0.20,-0.91,-1.77,-0.69,-2.29
0.79,-3.28,-1.06,-0.24,-2.84
-5.57,-2.55,-8.34,5.21,1.84
-6.62,-1.43,-1.70,7.44,3.60
0.88,-2.90,1.79,-0.07,-2.41
Indices start at 1.
The entry in the bottom-right corner -> -2.41
The median entry: -1.06
The entry at row 3, column 1: -5.57
Which number is the entry just left of the centre entry?
A: -2.55
The maximum -> 7.44
The entry directly above the largest entry: 5.21
The entry in row 1 and column 2 -> -0.91
Which number is the entry directly above 0.79?
A: 0.20
Which number is the bottom-left entry?
A: 0.88
Which number is the entry directly below -0.91?
A: -3.28
The top entry of the column that holds the smallest entry -> -1.77
The top-right entry is -2.29
Which number is the entry directly below -2.84?
A: 1.84
Which number is the minimum?
A: -8.34
The entry directly above 5.21 is -0.24
The entry directly below -8.34 -> -1.70

M =
[[ 1.03  4.78 -3.60  3.32 -1.89 -1.68 -4.19  0.15  4.00 -0.96 -4.43]
 [ 3.48 -5.95  0.52 -5.97  3.08  3.11  2.39 -2.17 -3.15  5.96 -1.19]
 [-0.52 -1.13 -0.19  2.56  0.68  1.33  1.62  0.49  4.57  2.39 -4.24]
 [-1.87 -2.33  3.86 -0.37 -0.31 -1.82  0.41  2.02 -0.46 -1.64  4.56]
 [ 1.81 -3.20  2.52  0.72  0.10 -3.72 -6.96  2.12  3.65  5.16 -2.49]
 [ 4.05 -0.04 -1.73 -3.41 -1.40 -1.69 -7.07 -1.49 -1.15  3.79 -1.70]]
Counting starts at 1.
Which number is the entry in row 2 and column 1?
A: 3.48
Which number is the bottom entry of the column that holds the smallest entry?
A: -7.07
Which number is the entry just right of -1.68?
A: -4.19
The entry at row 2, column 3 is 0.52
The entry just left of the largest entry -> -3.15
The entry at row 1, column 2 is 4.78
Which number is the entry in row 1 and column 1?
A: 1.03
The top entry of the column that holds the largest entry -> -0.96
The entry just right of -3.15 is 5.96
The entry at row 1, column 3 -> -3.60
Which number is the entry in the bottom-right corner?
A: -1.70
Which number is the entry just left of -2.17?
A: 2.39
The entry in row 3 and column 3 -> -0.19
Which number is the top-right entry?
A: -4.43
The entry in the bottom-left corner: 4.05
Which number is the entry directly above -4.24?
A: -1.19
The bottom entry of the column that holds the largest entry -> 3.79
The entry directly below 2.12: -1.49
The entry directly below -1.64: 5.16
The entry directly below -3.20 -> -0.04
The entry directly above -1.87 is -0.52
Which number is the entry just left of -4.24?
A: 2.39
Which number is the entry directly above -1.15?
A: 3.65
Which number is the entry just left of -0.46?
A: 2.02
The entry just left of 3.86 is -2.33
Which number is the entry directly above -2.49?
A: 4.56
The entry just left of 0.52 is -5.95
The entry directly above -1.69 -> -3.72
